Each pair is two rows. How far apart are they, by a hidden measure? 0 means very close, and 30 very far. Two or three weighted sums of its numbers give each row a place; it is the straight-line distance between the places.
[ 26  23  10 -26  21  14   8  -4  32  26  28 -28]
[ 37  40  15  24  10   2 -30 -16  34 -34  18  18] ~ 15
[-45  30 -21 -32 -43 -52 -29  42 -20  30 -29  27]
[-41  31  31 -35 -54 -44 -38  46  20  24 -36 -11] ~ 5
[ 40  40  18 -13  11  15 -25   7  35 -30  25   4]
[-42  33 -21 -24 -10 -54 -24  45  15  25 -31   0] ~ 17
[ 32  15 -33  37  21  20 -19 -37   6 -42  -4   6]
[-41 -18 -30 -33 -34 -50  -2  41   6  36 -16  30] ~ 13
[ 43  42  18  29 -26  -9 -30 -20  25 -43 -26  29]
[-43  34  31 -35 -52 -45 -37  43   4  30 -32 -24] ~ 18
[ 30  30 -13  -1  22  -8  18  14  30   6  19  11]
[ 32  31 -22  23  24  -8  21  14  23 -29 -21  14] ~ 5
[ -6 -46 -52  55  13  37  33 -54 -55 -46  48  43]
[ 33  26  -2  36  19  11   6 -28  33 -38 -18 -14] ~ 7
[-11 -14 -10 -26  21   0  -6  22  24  30  26   7]
[-25 -19 -16 -24  11 -12  22  23  16  32  24  19] ~ 4
[ 26  31  18 -14  26 -10  16   9  40  18  11 -17]
[-43 -20 -30 -31 -34 -51  12  42 -29  36 -27  32] ~ 9
[ 36  30 -23  27  24 -15  37  35  27 -30 -10 -30]
[ 17 -46 -48  55  30  28 -12 -49 -56 -45  42  35] ~ 24
[-42 -33 -52  13  -9 -44  36  24 -36  -6  21  41]
[-41  29  31 -34 -52 -49 -32  45  22  28 -34   5] ~ 17
[-41 -58  55  36  48  49 -43  20 -50  14 -29 -36]
[ 15   5  25   9  19 -12  27  -2  22  -4 -20 -29] ~ 15
[ 23  18  37 -20  22 -12  24  -9  41  24  39  -4]
[ 34  29   2 -22  20  11  -3  30  37 -14  32 -19] ~ 9
[ 35  35 -33   2  22   2  12   7  31 -34 -22  23]
[ 36  34  15 -27  25  19 -19   3  41  11  43 -21] ~ 5
[-31 -47  49 -20 -51  11 -28 -32 -19  32 -27 -45]
[ 39 -23 -43  44  -6  36 -18 -38 -47 -45  -7  18] ~ 12
[-40   6 -38 -29 -39 -48 -10  42  -1  35 -19  36]
[-38 -32 -18 -31 -30 -48  11  30  -2  36  -8  16] ~ 9
[-33 -32  46 -18  14   0   9 -30  11  38 -30 -27]
[ 15  18  31  -7  25 -16   8 -24  30  12  18  -6] ~ 9
[ 32  33  36 -13  25 -19  -8  22  40  -1  17  11]
[ 31 -24 -43  49  -3  31   7 -43 -49 -44  13  29] ~ 15
[-39   9  37 -33 -58 -19 -36  38   4  24 -25 -30]
[ 27  25 -20  44  13   4  20 -29   5 -41   0  23] ~ 10
[ 40  43   2 -13  21  18 -19  26  38 -31  28  -2]
[ 42   5 -39  44 -20  32 -20 -27 -43 -48 -46  33] ~ 12
[ 28  23  23  35  27  -7  17 -27  33 -28  19   9]
[ 35  35 -29  19   4 -29  13  32  15 -29 -31  32] ~ 2
[-19 -42  16   1  31  26  27 -41 -29  29  17 -14]
[-26 -40   9 -34  15  30   8 -15  -6  39  26 -21] ~ 2
[ 22  13  51  39  40  43  33  52 -46 -21 -43 -43]
[ 28 -41 -23  45  20  41 -23 -33 -55 -40 -34  15] ~ 22
[-36  22  38 -34 -51 -18 -23  41  16  19 -33 -23]
[ 21 -37 -37  50  20  32  19 -45 -54 -46 -25  32] ~ 12
[-36  -6  47 -23 -33 -23   6  -9  11  31 -29 -25]
[ 36  37  -6 -20  18  12 -22  24  37 -28  32   9] ~ 11
[ 33  21  -5 -26  16  26  16  16  26  19  34   3]
[-41  36  20 -34 -55 -47 -34  45   8  30 -33   4] ~ 12
[ 22  20 -17 -18  25 -12   9  17  23  19  22 -20]
[ 39  38  29 -23  27  25 -24  16  42  -5  38   3] ~ 21
[-29 -10 -23 -15   0 -46   1  38  -6  25   3   6]
[-40 -23 -32 -28 -26 -50 -14  36 -15  38 -25  32] ~ 11
[-43  33 -31 -32 -39 -55 -32  46 -10  26 -30  38]
[ 19  19  33  -9  25  -1  26 -31  35  23 -13 -27] ~ 6
[  2 -35 -39  50  27  17  32 -46 -42 -37  34  21]
[ 39  43  22 -25  20   0 -31  29  41 -30  35 -13] ~ 9
[-20 -36 -42  41  27 -27  32 -39 -38 -26  37  34]
[ 44  42   6  33 -15   7 -33 -19  17 -42 -30  28] ~ 25
[ 33  15 -45  44  16  23  16 -30 -36 -43 -28  21]
[ 22 -27 -17  43  19  36 -34 -17 -50 -40 -33   0] ~ 16
[ 33 -13  11  29 -40  32 -33  24 -22 -37 -49 -39]
[-39 -22 -26 -31 -29 -44  16  38 -15  36 -10  27] ~ 14
[23 30 25 -2 28  1 19  1 39 -2 30  1]
[ 36  29 -33  26  14 -32   8  28  11 -35 -32 -20] ~ 21
[ 29  25  32 -15  26  18  11  -3  39  10  35 -21]
[-21 -58 -48  49   6  49  33 -50 -57 -41  53  36] ~ 11
[  0 -35 -47  51  34  17  30 -45 -40 -40  38  24]
[ 27  -3 -37  48  30  22  31 -46 -42 -42  36  29] ~ 5
[-38  30  23 -35 -52 -44 -39  43  12 -42 -33 -20]
[-32 -35  44 -14  17   2  35 -34  10  35 -23 -27] ~ 16
[ 38  31  27 -33  26  22 -35  25  46  18  52 -17]
[-23 -21  46 -38 -31  40 -30 -29 -18  35  36 -42] ~ 6
[ 35  25  23 -32  19  24 -17  14  43  25  49 -23]
[ -7 -41  39 -25 -24  22  14 -36  26  36  12 -35] ~ 8
[ 39  35  14 -32  17  22  -6  21  45  19  48 -24]
[-35 -55  22  45  33  47 -17 -46 -54 -35  44   9] ~ 22
[-37 -49  49  53  58  14  39 -35 -44 -39 -24 -48]
[-44 -21 -41 -27 -43 -49 -17  29 -15  33 -16  33] ~ 17
[ 35  28 -13   0  24  10 -18  -7  33 -26  11 -13]
[-33 -14  44 -20 -15 -24  31  -7  14  35 -22 -29] ~ 13
[-38 -15  54 -22 -42  16 -14 -13   4  29 -41 -40]
[  9 -33  18 -24  31  32  19 -35   8  30  36 -20] ~ 7
[ 25  25 -31   1  22 -26  18  23  29 -11  18  11]
[ 15  28  27  18  20 -11   8   7  28   6 -25 -34] ~ 5
[-29 -29  43 -15  18   1  24 -33  28  34 -24 -20]
[ 15  22  33  18  33  -1  22  -5  29  20 -18 -28] ~ 13
[ 40  42  25 -27   6  27 -27  28  43 -20  47 -12]
[ 37  42  21   5  23  15 -28  24  40 -16  34  18] ~ 5
[ 25  21  18   1  25 -15  10 -21  37  -1  27  -9]
[ 32 -18 -40  50  21  24  15 -46 -44 -44  22  32] ~ 10
[-34 -19  19 -29   1 -21  26   8   0  37 -10  -8]
[-37 -42 -48  42  14 -27  31 -28 -40 -20  37  27] ~ 16
[ 37  31 -29  33  11  20   4 -20  19 -40 -12 -10]
[ 38  41  -6 -17   5   8 -25  13  41 -22  32  17] ~ 11
[ 39  40  10  -8  12  13 -11   8  32 -34  10  -1]
[-41 -18 -25 -30 -38 -43  13  28 -32  38 -19  36] ~ 8
[-25 -56 -45  52  24  46  13 -49 -58 -41  46  40]
[ -4 -41  -4  -9  25  17  23 -36   5  14  37 -17] ~ 10
[ 30  26  -1 -19  22  21   5  -5  35   7  37  -5]
[ 27 -47 -52  51  -3  42  33 -48 -52 -43  35  23] ~ 12
[-20 -42  33 -27 -14  47  -2 -36 -38  27  41 -41]
[ 29 -24  33 -26  30  34  -6 -13  39  32  44 -25] ~ 8
[ 25  11  -1  38  29 -16  26 -33  25 -19  36  -5]
[-43 -19 -17 -36 -43 -50  -2  41 -30  38 -27  31] ~ 16
[-39 -32 -21 -35 -23 -49   2  35  -8  38  -3  34]
[  2 -24  27 -22  21  18  30 -18  29  26 -14 -20] ~ 7
[-11 -37 -44  45  26 -19  33 -33 -37 -25  32  37]
[ 13 -21  11 -31  17  28  18  -4  28  33  37 -10] ~ 16
[ 45  38 -33  43 -31  30 -37 -31 -42 -34 -47  28]
[-37 -32  21 -19 -49  17  -9   7 -31   3  13 -30] ~ 15
[ 11   2 -27  33  29 -37  43  45  18 -17   4 -31]
[  2  18  13  15  -4  -6  37  17  25  13 -19 -26] ~ 20
[  6 -46 -42  54  15  34  23 -45 -56 -47  33  33]
[-41  26 -13 -32 -34 -52 -22  46  12  30 -29 -10] ~ 13
[-40 -33 -18 -32 -33 -40  19  30 -25  40  13  20]
[  7 -33  25 -31  19  31  15   9  25  31  33 -14] ~ 10
[ 15   8   3 -28  27  26  -3   1  28  31  38 -22]
[  0  12 -14 -16   0 -29 -19  30  13   3  -3  15] ~ 12
[-32 -58 -41  49  30  51  25 -49 -57 -40  50  37]
[ 36  12  17   2 -55  29 -47  29  14 -32 -50 -42] ~ 9
[ 18  26  33 -24  29   0  -6   7  40  21  17  -5]
[-28 -48  45 -20 -32 -12  19 -36  13  34 -30 -38] ~ 11
[-25   3   6 -17 -15 -42  20  44  16  26 -28  -8]
[ 15 -45 -47  56  26  21  40 -52 -55 -46  43  36] ~ 16
[-27 -25  45 -16  16  -2  18 -26  13  33 -31 -25]
[-30 -35  15 -29  13  10  21 -22   7  36  15  -2] ~ 7
[ 26  25  26  -1  32  15  23 -28  38  12  21  -9]
[-40 -17  46 -25 -20  -3   4 -15   1  36 -35 -30] ~ 13
[-20 -51 -39  56  30  39  31 -52 -60 -43  44  44]
[ 41  43  21 -10   3  -4 -22  14  37 -31  31  28] ~ 11
[ -9 -46  39 -23  26  16  20 -40   8  30  35 -30]
[ 18  29  29 -17  27  -6   3 -14  37  11  33  10] ~ 11
[ 43  28 -39  29 -41  32 -39 -32 -25 -46 -45  14]
[-39  18  17 -29 -40 -47 -25  45  20  29 -32 -20] ~ 21
[-38  32  35 -31 -50 -35 -30  36  -6  34 -32 -13]
[-35 -10  51 -16 -39   3 -13  -4 -12  32 -30 -28] ~ 4
[ 35  26 -35  32  25 -19  30  34   6 -37 -38   9]
[-43  17 -29 -28 -22 -54 -25  45  -1  28 -26  11] ~ 3
[ 31  18 -29  45  28  14  25 -39 -22 -40  32  12]
[ 31   9  23  -9  28 -10  12 -15  35  14  23  -8] ~ 14
[ 31  20  -2 -30  27  22  -5 -21  33  21  46 -28]
[-36  15  38 -33 -45 -39 -32  32  -8  31 -23 -17] ~ 15
[ 33  27  -1 -10  27   3 -13 -14  29   9  30   0]
[-31  12 -38  44  47 -14  42   4 -36 -22 -24  18] ~ 12
[ 41  39   8 -19   8  10 -19  22  41 -22  35   3]
[-42  10 -26 -26 -22 -55 -23  47   0  30 -24  15] ~ 11
[-37 -21  53 -21  13  10  30 -31 -12  38 -39 -29]
[ 21 -36 -43  55  17  31  32 -50 -56 -45  32  36] ~ 17
[ 43  42 -30  39 -37  17 -38  -2 -30 -49 -47  21]
[  0 -50 -44  54  18  41  22 -49 -58 -43  37  31] ~ 8
[-19 -41  31 -26  18  24  22 -38   9  36  27 -27]
[-35  19  33 -36 -55 -31 -37  45  13  27 -31 -18] ~ 3
[-44  41  11 -32 -49 -54 -34  49  16  25 -41 -15]
[ 40  41 -16  15  15  11 -18 -10  27 -38  -8 -11] ~ 9
[ 38  35  14 -27  23  14  -8  31  42 -21  38   7]
[-40  34  34 -31 -54 -46 -38  42  12  30 -32 -22] ~ 9
[ 29 -39 -43  45  26  26   9 -39 -44 -41 -17  30]
[-24 -57 -52  51  23  49  31 -49 -56 -42  53  43] ~ 13
[ 30  19  34 -33  28  31 -14   0  41  26  46 -24]
[ 39  39 -21  -3   9 -16 -29   8  36 -36   0  19] ~ 11
[-31 -25 -25 -27   5 -35  23  35 -18  34 -15  17]
[ -4 -29 -30  48  30  12  27 -43 -33 -34  32  19] ~ 11
[-20 -49 -37  58  39  15  34 -49 -59 -40  44  52]
[ 36  44  22 -28  24  -5 -38  25  43 -17  46  12] ~ 8
[ 35  34 -15  17  21   1  22  28  28 -29 -19  -3]
[-32  25  23 -25 -38 -42  -4  42  -1  24  -6 -18] ~ 5
[-33 -37  44 -21  12  24  28 -30   1  37 -26 -24]
[ 11  19 -13  23  20  -9  29 -10  12 -30 -10 -25] ~ 22
[-41  37  29 -29  24  19  -9  11  45  17  48 -49]
[ 27  29  20  27  22 -21   6  10  40 -21  25  -1] ~ 12
[-42 -13 -48 -15 -25 -53  25  38 -17  27 -22  44]
[ 36 -10 -36  49   9  28   6 -37 -47 -48 -34  21] ~ 16
[ 37  40  28  -4  18  10   7  28  39 -19  34  14]
[ -7 -36  16 -28  28  30   7 -15  26  35  36  -7] ~ 4
[-29 -42  19 -29  16  23  27 -33 -25  35  21 -16]
[ 42  41  27 -25  18  29 -27  22  43 -31  45   4] ~ 11
[ 33   1  18 -32  24  33 -18   5  41  29  46 -28]
[ 35  41  17 -21  27  12 -26  25  43 -16  38  11] ~ 7
[-36 -25 -25 -29 -20 -47  13  38 -10  35 -23  19]
[ 23  32  22   7  25  -4  27  13  38 -18  -3 -18] ~ 8
[-20   3 -12 -10   8 -32  32  38  13  20 -20 -19]
[-39  25 -13 -29 -28 -50 -16  41  -6  31 -24 -18] ~ 6
[ 34  36  -2 -23  27  23 -19   4  38 -18  36  16]
[ 36  30  16 -28  29  25 -17  20  42  11  48 -23] ~ 10
[-30 -52  14   2 -33 -17  21 -12 -16  20 -11 -29]
[ 33  -6  34 -29  34  27 -21  13  43  29  48 -18] ~ 14
[ 27  14  19 -27  25  26  19 -10  35  29  37 -26]
[ 21 -14   2 -28  32  18  24  -4  26  26  13 -12] ~ 8
[-42 -28 -28 -32 -20 -48  -4  37 -19  39 -25  31]
[ 40  45  10  18  11  -6 -28   3  33 -35  15   4] ~ 10
[-28 -45  42 -24 -18  -1  18 -41  13  37 -23 -39]
[-10 -28  49  47  48  24 -17  35 -54 -23 -32  26] ~ 14
[  6 -16  40 -19  17  -3  17 -20  38  31  18 -23]
[ 25 -25  22 -31  25  34  -8 -30  34  29  45 -33] ~ 6
[ 13  -2  26  -5   7 -10  19 -27  28  23 -18 -13]
[ 10 -17   8 -19  30  22  14 -34  -1  32  30  -4] ~ 5
[ 34  30  33 -35  28  25 -26  12  46  23  52 -22]
[-15 -53 -23  51  28  34 -13 -43 -55 -39  40  31] ~ 16
[-44  23   0 -33 -40 -51 -32  46  14  32 -32  16]
[ 40  43 -16  35   7 -15   8  -7  24 -36 -24  24] ~ 7
[-38 -18  44 -23 -38 -20   8  -5 -13  34 -30 -32]
[-33  23  20 -30 -39 -43 -24  40  17  26 -28 -15] ~ 4
[-28 -39  41 -24  20  20  28 -34  -8  39  -7 -21]
[ 24  30  27 -10  32   7  16   2  39   8  26 -21] ~ 13
[ 38  36  23 -21  28  13   3  23  41 -14  35   1]
[-40  25  33 -32 -53 -44 -32  42   8  30 -34  -5] ~ 7
[ 21 -54  31 -14  24 -18  12  -7  39  -5  27   8]
[-24 -50 -40  57  20  36  27 -50 -60 -40  39  42] ~ 22
[ 36  21 -38  44  22 -30   8  -8 -40 -40 -34  36]
[-41 -15 -62  44  32 -44  47  -6 -39 -32  34  46] ~ 15
[-12 -34 -38  34  28   5  36 -38 -31   5  35  15]
[-18 -58 -52  51  31  50  37 -51 -58 -41  53  36] ~ 10
[ 39  28 -39  44   2  42 -36 -22 -52 -46 -52  30]
[ 45  38 -33  37 -29  24 -40  -3 -35 -49 -45  24] ~ 2
[-25 -17  -2 -28   9 -22  20  14  -3  34   6 -12]
[-21 -55 -47  53  13  46  27 -47 -57 -42  45  42] ~ 16
[ 37  42  23  -6  17   2 -30  27  41 -31  31  31]
[-19 -51 -28  54  30  43  26 -50 -61 -41  44  45] ~ 10
[-36 -12  56   0 -13   5   6 -28  17  35 -39 -38]
[-23 -49   8  49  31  40 -24 -30 -55 -33  39  23] ~ 16
[-29 -36  16 -18  24   7  22 -16 -15  32  19   8]
[ 13  27 -24  31  32 -39  45  44  25  -9  -9 -31] ~ 29
[ 27 -33 -41  54  24  28  32 -51 -53 -47  24  29]
[ 39 -14  47  49  -9  29  -4 -41 -46 -47 -38  34] ~ 27
[ 16  18  15  11  30 -30  28  33  11   9 -19 -32]
[-41 -27 -31 -33 -35 -53  18  36 -25  39 -16  29] ~ 11
[ 23   7 -10 -17   0   2  -5  12  28  25  25   2]
[-39  28  22 -34 -55 -27 -45  43  19  29 -38 -26] ~ 6
[  8 -46 -46  54  19  28  35 -50 -55 -42  39  42]
[ 33 -25 -37  53   2  30  24 -46 -55 -46 -18  36] ~ 7
[ 33 -13 -37  49 -17  28 -20 -36 -52 -44 -29  36]
[ 42  41 -14  32  -7 -25 -23  -3   8 -42 -29  20] ~ 9
[-43  32 -37 -21  32 -46   6  45  22  20 -41 -28]
[-30 -52 -19  56  37  43  23 -44 -61 -39  42  45] ~ 25
[ 30  32 -23  33  23 -14  35  18  32 -36 -28 -15]
[-34 -25  47 -23  14  13  22 -30   3  35 -31 -31] ~ 19
[-45  39  12 -37 -48 -50 -29  50  24  30 -43  -8]
[ 36 -19 -42  36  -6  40 -22 -37 -35 -43 -38 -19] ~ 18
[-38 -22 -24 -28 -15 -49   3  41  -5  29 -17  16]
[ -2 -37   7 -30   4  21  21  -4  10  36  31  -5] ~ 11
[-42 -35 -16 -36 -36 -44  12  35 -17  39  -6  27]
[-20 -51 -45  53  24  44  35 -50 -59 -43  47  41] ~ 14
[-11 -22 -34  44  26   9  29 -38 -30 -32  37  27]
[-40 -54  62 -25 -54  49 -49  36 -46  27 -34 -27] ~ 27
[-39 -29 -20 -35 -21 -47  11  29  -5  40 -13  33]
[-42  28 -11 -17 -41 -50 -31  46  17  13 -31 -30] ~ 16
[ -8 -39  26 -36  29  39  23 -27  25  39  43 -30]
[-37   7  51 -16 -42  12 -21  16  -3  33 -28 -26] ~ 5
[-23 -55 -52  51 -16  46  38 -48 -56 -43  51  36]
[ 22 -10 -35  41  19 -16  25 -11 -28 -33  -1  29] ~ 14
[ 22 -39 -47  53  33  21  35 -51 -56 -46  35  39]
[ 21  17  32 -15  20  22   6  -6  36  18  10   2] ~ 20
[-38  27  31 -28 -45 -36 -31  41  17  26 -16 -27]
[ 26  31  19  28  18 -19  24 -25  35 -24  17 -15] ~ 6
[ 42  42  -2 -20  11  21 -30  17  38 -32  35  -1]
[  3 -27 -45  55  33  18  36 -53 -50 -44  38  32] ~ 10
[-39 -19 -35 -33 -33 -50  -5  39  -8  32 -22  36]
[-35   9  39 -27 -39 -27 -25  32   5  32 -27 -21] ~ 1
[-25  -1  35   6  21   5  31  -5  13  31 -32 -31]
[-20 -20  28   6  -9  12  18 -16  10  14 -25 -20] ~ 8
[-36  21  39 -32 -50 -33 -33  37   9  31 -29   6]
[-34 -43 -30  13  20 -24  23 -29 -29  22  28  24] ~ 17
[-44  28 -27 -29 -27 -56 -32  47   4  16 -33  -6]
[-43  35  10 -34 -45 -51 -39  49  11  23 -40  15] ~ 15
[-44  25  12 -32 -45 -49 -32  48  -9  31 -31  16]
[-11 -29  42  -3   4   1  26 -28  14  33 -32 -22] ~ 5
[ 20 -47 -45  54  19  35  23 -50 -56 -45  36  43]
[ 41  39  21 -24  -2  59 -29  29  42 -28  30 -17] ~ 13
[-27 -46  27 -36  21  39  10 -37   7  43  45 -30]
[ 10 -48 -33  54  32  29  28 -49 -56 -42  40  42] ~ 10
[ 42  43 -22  26   9  15 -10 -13  25 -39 -16  18]
[ 38  43   4  -8   9   9 -39   6  40 -23  32   8] ~ 4
[ 33  26  29 -31  28  26  -5  26  43  22  45 -23]
[-41  28  14 -35 -49 -52 -29  45  11  31 -27 -40] ~ 15
[-38  25  33 -32 -52 -43 -32  35  15  35 -30 -18]
[ 36  29 -19  14  17  22 -17 -26  29 -36 -13 -19] ~ 11
[-40 -35 -23 -34 -25 -38  18  23 -31  38  11  21]
[-34 -42  48 -14 -51  30 -22 -34 -32  29  -1 -44] ~ 10
[  8 -15 -12  12  13  12  26 -31  19  10  31 -18]
[ 43  36 -41  42 -24  26 -26 -27 -38 -47 -49  29] ~ 20
[-20 -46  42 -29 -20  -8  15 -34  22  35   9 -34]
[ 25 -23   4 -21  27  32   5 -25  26  22  39 -23] ~ 9
[ 46  40 -38  37 -39  35 -40 -33 -40 -48 -48  14]
[-21 -32  35 -21  21  15  28 -21  22  35   3 -29] ~ 22
[ 43  34 -41  43 -34  35 -36  -1 -50 -50 -54  -7]
[-41  -8 -21 -32 -32 -49   9  38 -16  38 -20  26] ~ 17
[-40   9  33 -33 -56  23 -22  41   5  20 -30 -31]
[ 26   8  32 -30  21  33   1 -25  36  28  41 -36] ~ 6
[-21 -23  51 -38 -18  52 -41 -28  -2  34  41 -48]
[ -5  -9 -26 -24  13 -19  -3  22   5  24  12  -5] ~ 15
[ 41  35 -33  45  17  22  25  14 -29 -43 -41  -3]
[-38 -36 -15 -34 -19 -40  -4  32 -13  38   7  14] ~ 14
[ 36  10 -33  18 -34  27 -32 -26  20 -42 -38  -6]
[ 39 -11 -37  43  -3  34 -38 -24 -46 -43 -49   6] ~ 10
[-33 -31  48 -28  23  45 -35  -4 -14  24  32 -48]
[-34  14  13 -30 -36 -39  -2  34   6  28 -31 -14] ~ 9
[-28 -18  42 -19  -6  12  12 -23  10  28 -31 -30]
[ 33  30  31 -21  23   2   0  24  42  20  29  -1] ~ 7
[ -1 -34  14 -33  11  15   1 -10  15  34  30 -24]
[  9 -42 -47  54  24  22  37 -51 -52 -46  41  27] ~ 12
